In the rows, zero is written as 128.
name the system of each run
path 1, z22 (8 x 22)
[[183  75 103 132 100 144 142 107 135 140 111 160 172 108  96 141 111 129
  103 130 128 174]
 [121  93 101 131 130 106 162 140 125 131  73 189 157 140 157 111 133 131
  127 135  88 187]
 [104 143 148 108 178 117 140 146  96 146  98 145 159 159 183 142 130  82
  136 100  71 148]
 [120 128 179 113 130 164  96 123  77 154 143 110 166 123 145  95 151  76
  103  79  92 109]
 [ 94 108 162 149  90 168 109 157 108 139 102 121 106  82 140  69 169 125
   82 115 129  78]
 [118 138 149 164 159 146 137 176 167 146  66 101  53 118 126 128 155 128
   93 151 133  73]
 [171 161 131 151 177 128 107 112 190 155 123  80  73 183  72 112 156 109
  107 144 123 110]
 [126 169  93 139 107  88  92  84 169 115 156 115  99 185  87  43 144 123
  139 144 159 136]]
path 2, z928 (8 x 22)
[[107 123 167 110 139 161 126 132  74 134 149 130 118 131 132  76 182 156
  136 119  73  94]
 [ 73 137 143 123 139 113 106 137 140 113 143 107  67 112 155 160 182 164
  121 112 104  72]
 [151 161 125 110 159 147 122  97 161 134 132  81  90 121  90 196 140 129
  109 124 135  63]
 [181 143 114 117 137 163 136  84 136 135 147 114  97 149  45  88 151 165
  135 164 134  95]
 [112 147 102 129 136  87 138 123 145  96 164 137  75 172 110  92 142 202
  190 175 135 136]
 [123 166 109 104 154  77 127 111 137  96 194 112 126 157 136 199  86 152
  192 135 150 146]
 [172 116 114  87  95 146 128  77  94 109 201 129 191 105  94 170  86 146
  159 115 156 143]
 [132  69 101 113  68 149 171 122  89  98 135 186 158  71 121 124 114 209
  154 155 143 140]]
path 3, z749 (8 x 22)
[[150  86  93 139  82 107 102  93 181  99 183 124 100  96  87 172 144 198
  123 130 146 133]
 [124 142  38 109  96  93 170  76 169 104  74 171 126 116 106 148 108 151
  134 159 167 134]
 [159 165 102  96 185 131 203 128 103 135  83 159 157 175 116 139  79 121
  181 176 126 156]
 [141 113 158 104 171 120 137 136  67 126 193 148 172 181 153 120 126 153
  191 120  62 187]
 [ 60 107 136  88  91 108 103 110  74 100 184 149 163  87 191 159 156 152
  137  71  90 126]
 [110 108 127  87  99 185 157 116  93 131  87 140 146  28 140 198 131 135
   86 103 134  57]
 [197  69 132 134 156 198 177 140 142 165  59 149 109  97  82 151 164 164
   84 154  81 110]
 [139 105 102 141 179  92 124 111 188 148  84 152  84 190 118 114 215 147
   99 130  25 159]]
path 4, z393 (8 x 22)
[[102 160 123 128 148 106 105 117 161 132 109 104 108 138 147 163 143  90
  104 104 122 102]
 [155 166 126 118 132 152 121  99 129 145 124  98 134 141  87 104 113  88
  117 131 161 103]
 [128 132 136 157 107 129 122 146 135 120 147 121  96 141 103  54 131 154
  146 159 162 126]
 [ 97 135 133 159 133  83 111 168 161 108 151 112  86 132 156 160 112 146
  149 137 154 134]
 [154 141 114 125 124 109 109 104 155 122 160 104 152 128 119 192  84  99
  130 111 163 144]
 [159 113  94 128  80 132 135  99 123 123 131 152 170 124  95  88  94 124
  132 141 166 165]
 [110  99 120 158 118 104 160 178 125 115  96 173 132 130 162 101 105 151
  152 159 135 182]
 [130 105 156 136 167 113 132 169 121 138 128 131 155 139 177 187 109 105
  134 109  90 176]]
path 5, z422 (8 x 22)
[[127 108 135 119 112 127 101 109 120 122 171 122 143 113 134 157 142 137
  119  96 107 130]
 [127 118 104 106 100 147 138  93 123 127 104 145 140  93 117 128 145 136
  102 117 124 106]
 [138 133 125 121 158 153 171 139 123 141  81 139 115 127 119 138 131 140
  132 153 117 107]
 [135 128 152 126 176 128 128 143 127 141 147 119 110 163 129 138 150 144
  147 129  83 136]
 [ 98 139 125 107 119 108  97  93 122 118 161 126 126 140 140 115 166 129
  126  96 100 120]
 [100 158 113 100 104 141 135 100 111 119 114 126 124 102 122 121 130 123
  123 124 156  75]
 [151 136 148 129 148 163 153 147 119 129 130 108 101 118 101 141 111 154
  146 161 152  93]
 [147 107 130 140 142 112 117 132 150 118 176 124  98 147 109 146 144 180
  152 141 108 148]]
path 6, z300 (8 x 22)
[[155 113 141 145 121 194 169 151 116 151  62 137 110 103  88  69 136 137
  103 170 142  87]
 [138 102 152 176 173 110 121 183 172 133 132 120  55 169 123 115 170 177
  138 158  87 145]
 [110 171 112 123 145  65  67  80 183 115 185  88 103 172 130 167 149 106
  124  91 119 131]
 [111 198  97  90  84 137 124  68 109 115 132 111 156 116 105  89  91  81
  131 120 206  85]
 [130 125 155 150 112 171 178 196  82 121 108 139 116 103 119  66  81 161
  172 193 193 112]
 [152  71 162 178 154 103 122 200 154 114 187 119  98 134 144 187 111 191
  167 149 117 183]
 [145 111  76 108  99  70  83  57 174 108 181 130 169 126 126 215 116 119
  115  79 122 180]
 [123 153  56  73  83 134 177  61  99 125  53 185 202 107 118 103  91  86
  116 128 159 133]]
path 7, z749 (8 x 22)
[[116 115 167 131 158 135 147 177  88 120 160 132 107 135 150 127 131 180
  180 150 103 126]
 [116 105 128 121 128 104 103 122 144 109 180 119 116 107 146 211 143 163
  132 100 106 128]
 [143 119  80  94  88 139 133  62 140 119 115 142 152  85  97 169 134 135
   98 112 139 111]
 [147 124  98 110 135 160 189 118 113 137  55 172 135 126 102  95 133 148
  130 170 119 118]
 [126 131 144 126 200 116 156 159 119 139 110 144 108 181 149 129 153 149
  161 147  62 151]
 [110 147 142  97 154 105  88  93 118 122 191 107 133 157 146 164 164 124
  134  79  75 124]
 [105 141 118  82  78 158 113  68  92 115 151 124 141  82 110 112 153 138
  112  99 142  67]
 [125 120 128 131 122 175 176 153 117 125  84 139  84  86 105 110 143 182
  131 175 148  69]]
path 8, z53 (8 x 22)
[[140 179 103 130  99 148 117  89 161 133  98  92 110 112  80 110 111  86
   92 139 206  69]
 [179 136 137 174 141 147 152 167 148 139 120 113  89 163  71  60  98 143
  157 196 177 139]
 [123 120 134 176 140  64  98 173 167 103 196 116  94 176 143 127 109 168
  183 152 141 193]
 [105 148  99 111  84  69  89  91 142  91 199 115 169 119 150 183  76 106
  150  94 183 159]
 [158 120 109 108  58 169 156 105  82 122 127 148 205  72 103 121  49 106
  133 135 208 138]
 [158  47 145 169 110 159 183 208  99 134  86 182 158  93 143 104  87 161
  143 172 136 186]
 [117  55 135 166 151  77 123 183 158 134 103 164 145 128 204 204 131 122
  108  97  61 213]
 [123 122 100  95 114 108  92  61 138 152  97 145 205 126 158 166 142  31
   58  45  78 161]]
path 9, z422 (8 x 22)
[[151  95 123 159  82 124  82 112 165 133 151 116 128 117 104 105 141 114
   88 108 142 148]
 [125 124  84 147  96 114 143 120 165 129  70 154 120 123 114  90 124 116
  104 151 155 139]
 [139 153 131 152 166 113 152 166 148 142  83 124 119 163 133 126  88  93
  142 156 148 152]
 [140 125 161 156 138 110  91 152 125 137 175 113 149 171 141  98 107  97
  146 117 125 183]
 [ 92 109 123 143  61 105  92 124 123 113 144 142 153 107 158  85 123 109
  115 102 153 151]
 [117 120 123 151  93 142 140 153 140 132  71 132 136  79 137 142  89  94
   94 134 183 112]
 [189  95 155 175 149 156 135 175 152 158 106 113 124 133 104 132 104 112
  107 149 138 157]
 [139  87 128 168 123  93 102 142 164 139 131 148 124 165 135  86 156 129
  113 121  88 194]]
path 10, z22 (8 x 22)
[[122 134 156 150 102 157  86 131 147 131 157  81  67 107  93  85 171 148
  100 128 153  58]
 [122 149 105 161 117 116 123 129 197 114 110 101  42 120  88 121 142 165
  116 168 182  79]
 [167 178  90 137 161  96 137 106 191 118 135 103  80 180  72 148 100 146
  159 180 176 127]
 [159 154  88 117 121  79 118  84 149 100 203 126 139 184  88 111  86 150
  191 155 167 183]
 [ 97 132  93 115  76  72 125 116 108  76 193 154 175 124 156 141  66 153
  196 133 186 183]
 [126 102 125 110 101 120 152 153  88 103 157 148 196  73 170 224  42 136
  166 117 173 161]
 [187  37 139 119 111 167 151 140  97 138 136 159 206  65 136 220  92 140
  113 105 104 176]
 [146  34 107 117 112 142 155 123 117 147  67 206 186  89 154 165 163 139
   74  94  38 182]]
path 11, z53 (8 x 22)
[[113 162 116  92 136 135 130  87 109 121 140 126 117 140 111 106 158 144
  139 128 115  88]
 [114 155 135 106 146 147 150 131 104 118 137 121  97 130 117 119 138 166
  159 151 131  79]
 [134 128 142 118 152 137 131 137 125 117 164 110  92 126 115 167 137 179
  155 144 121  99]
 [140 118 104 107 121 122 123  92 145 111 168 128 112 117 101 171 144 179
  138 131 124 113]
 [138 133  81  94 119 126 162  83 127 112 124 153 132 121 102 150 128 171
  150 147 133 118]
 [140 132 114  95 158 136 178 122  95 123 121 157 143 139 123 146 115 168
  172 155 108 134]
 [128 106 140  97 150 130 145 127  87 120 159 151 147 133 146 161 142 170
  161 119  77 143]
 [103 111 120  86 119 134 136 101  95 117 138 149 149  95 151 166 159 155
  123  97  86 108]]
path 12, z300 (8 x 22)
[[158  93 150 146 152 127 123 149 139 134 154 122 122 138 125 158 134 149
  134 126  99 157]
 [125 119  99 115 107 101 101  81 151 121 146 136 141 130 129 140 151 124
  108  99 109 143]
 [103 158 104 103 121 132 154 106 115 128  75 148 143 120 133 114 125 103
  118 129 138 106]
 [143 133 163 134 165 162 156 166  97 146 108 125 123 142 126 104 121 128
  142 153 116 120]
 [133  99 161 149 135 126  92 148 132 132 179 113 114 142 131 122 156 148
  128 113  96 143]
 [ 97 135 104 121  97 100  97  93 158 114 138 120 120 106 139 154 149 120
  103  95 135 107]
 [132 162 108 111 125 150 159 111 130 132  78 124 126 109 105 132 107 109
  118 148 166  87]
 [169 119 147 147 154 154 150 158 122 143 123 129 114 156  96  88 121 153
  152 171 127 137]]
path 13, z393 (8 x 22)
[[167 102 164 120 125 182 111 123 122 133 180  88 112  80  90 183 142 161
  112 117 128  79]
 [140  97  81 123  84 124 114  73 175 112 134 139  93  99  82 130 182 188
   97 130 121 109]
 [115 162  63 110 156  93 176 102 171 115  63 156  87 149 116 154 138 160
  142 170 126 115]
 [164 173 129  94 205 129 167 117 106 133 146 123 132 191 105 147 103 141
  193 162 110 136]
 [118 133 146  91 115 127 113 105  64 101 227 131 154 143 128  96 129 172
  192 121 118 136]
 [ 62 115 121 102  73 122 140 134  85  85 149 152 139  55 173 161 120 173
  149 116 155  93]
 [164  85 123 115 129 176 175 139 125 134  91 140 140  58 115 228 104 158
  109 140 137 104]
 [201  62 107 121 143 155 149  94 145 144 121 161 137 135  74 144 169 179
  109 138  59 163]]
path 14, z928 (8 x 22)
[[113 171 155 129 144 139 141 162 101 120 140 103 111 139 131 107  96 130
  169 153 169  99]
 [152 107 168 154 132 133  96 155 129 126 201  97 116 132 116 140 117 152
  148 127 136 143]
 [139  95  95 143  80 103  98 100 175 113 156 131 124 105 109 156 133 152
  107 115 146 147]
 [141 137  74 120 107 118 167 108 151 119  80 154 138 114 110 150  92 127
  129 156 170 134]
 [160 125 133 126 158 141 172 152  95 137 111 157 162 159 124 104  89 126
  167 162 120 173]
 [112  95 143 129 125 102 112 140  97 122 165 155 163 147 170 113 140 135
  149 103  79 184]
 [ 76 122 118 106  96 107 110 110 118 117 118 142 156  85 179 173 135 103
  101  75 119 119]
 [134 127 141 109 127 188 158 136  98 151  65 128 147  74 127 150 120  98
   88 121 139  77]]

runs to name
path 15 (2 x 22)
[[165 151 159 125 182 149 154 153  83 159 113 133 174 189 127  79  87  74
  160 145 111 174]
 [106  92 183 162 109 116  74 169  96 130 186 125 150 147 167  57 146 115
  134  95  97 175]]
	z22
path 16 (2 x 22)
[[135 160 111 120 142 137 135 101 149 128 121 116  73 154  80  81 168 161
  134 159 128  82]
 [117 180 123 125 164 100 129 125 146 110 163 106  73 178 113 118 130 162
  179 164 142 111]]
	z928
path 17 (2 x 22)
[[127 149 129 144 178 109 166 173 148 117 113 123  78 156 133 157 108 166
  172 178 139 126]
 [163 132 121 118 154  95 107 100 148 122 198 113 137 165 113 188 111 140
  161 120 120 168]]
	z749
path 18 (2 x 22)
[[146 110 164 139 142 170 146 173 107 142 123 114 119 103 121 137 114 139
  131 143 135 108]
 [152  88 136 155 135 125 107 140 166 138 139 119  99 130 115 143 164 151
  104 124  95 140]]
	z22
path 19 (2 x 22)
[[133 147 150 116 142 158 137 139 110 139 119 101 134 105 130 167 101 103
  124 122 151  91]
 [169  90 154 142 123 161 119 138 118 138 164 120 123 121  95 112 141 159
  127 137 115 131]]
	z422
path 20 (2 x 22)
[[167 143 137 144 169 139 146 155 163 138 116  94  96 125 105 202  92 128
  133 157 162 106]
 [189 102 129 138 137 122 100  99 149 137 191 122 135 174  81 116 136 149
  142 131 104 179]]
	z422
path 21 (2 x 22)
[[119 143 128 117 155 122 148 138 126 133  99 131 142 122 156 184 108 103
  128 121 120 128]
 [168 113 148 116 139 163 126 114 104 150 137 126 162 133 108 124 131 109
  117 114 103 135]]
	z22
path 22 (2 x 22)
[[112 136 111 122 146  88 141 136 144 115 126 141 132 136 160 195 103 129
  150 127 124 156]
 [163 132 123 100 132 145 132  94 105 140 135 133 188 133 115 148  96  94
  130 110 125 151]]
	z300
path 23 (2 x 22)
[[161 132 122  94 159 146 142  92 107 141 136 139 149 158 102 126 144 136
  140 126  83 136]
 [ 95 125 125 105 116 122 123 110  94 113 148 155 133 135 142  84 163 158
  147 118  94 126]]
	z22
path 24 (2 x 22)
[[118 113 137 115 140 111 127 131 101 115 172 147 142 148 148 128 137 160
  166 121  91 158]
 [ 90 131 124  93 111 122 130 112  97 113 135 143 158  98 163 162 128 127
  131  96 117 117]]
	z393
path 25 (2 x 22)
[[155 107 166 180 154 137  93 166 178 159 121  91  79 146 114 113 165 109
   87 126 107 127]
 [131 152 101 154 123  93  82  95 202 137 116 102  89 165 104  95 161  93
   87 117 132 130]]
	z928
path 26 (2 x 22)
[[131  89  87 141 107 104 121 108 190 125  93 149 108 104 122 169 165 144
   79 115 104 134]
 [139 169  81 106 162 115 151  87 163 144  58 141 122 165 107 134 142  94
  109 135 112 121]]
	z300
path 27 (2 x 22)
[[100 123 167 147 134 136 134 186  91 137 114 134 140 130 169  87 114 111
  139 128 121 143]
 [110 105 167 158 129 121  87 163 135 139 139 108 129 115 165 146 140  96
   98  89 106 139]]
	z928
path 28 (2 x 22)
[[100 144  96 129  91  94 120 108 143 111 122 142 142 119 144 128 104 108
  129 122 167 143]
 [137 135 138 132 119 146 152 152 101 133 110 131 160 110 134 132  71  99
  138 140 171 135]]
	z928
path 29 (2 x 22)
[[ 99 102 160 169 101 131 124 196 129 120 120 119 113  82 166 138 102 130
  121 129 168 121]
 [168 105 144 162 147 139 118 156 174 150 107 101 116 114 120 192 111 102
   89 125 136 136]]
	z22
path 30 (2 x 22)
[[119 155  74 121 164  98 194 134 169 109  69 155  76 144 118 164 119 179
  164 191 139 117]
 [176 154 132  97 205 123 155 117 114 125 177 119 138 191 103 178 100 155
  199 155 103 157]]
	z393
path 31 (2 x 22)
[[ 95 126  86 108  92 125 159 103 105 116  77 182 139 124 129  51 153 151
  129 143 119 128]
 [ 76 161 152 122 179 112 161 187  98 122  97 136 113 142 187 147 111 128
  168 143 115 117]]
	z928
path 32 (2 x 22)
[[136 103 140 176 115 139 124 170 171 124 126 107  62 104 105 125 138 171
  118 160 160 101]
 [171 125 106 163 158  98 122 131 207 132 125 110  91 164  94 165 121 134
  124 151 135 157]]
	z928
path 33 (2 x 22)
[[122 165 172 125 204 125 120 152 127 126 181  80  69 168 128 165 149 159
  171 139  99  95]
 [133 140 128 100 110 123  78  71 140 105 228  87 102 121  92 156 159 176
  138 105 131  86]]
	z53
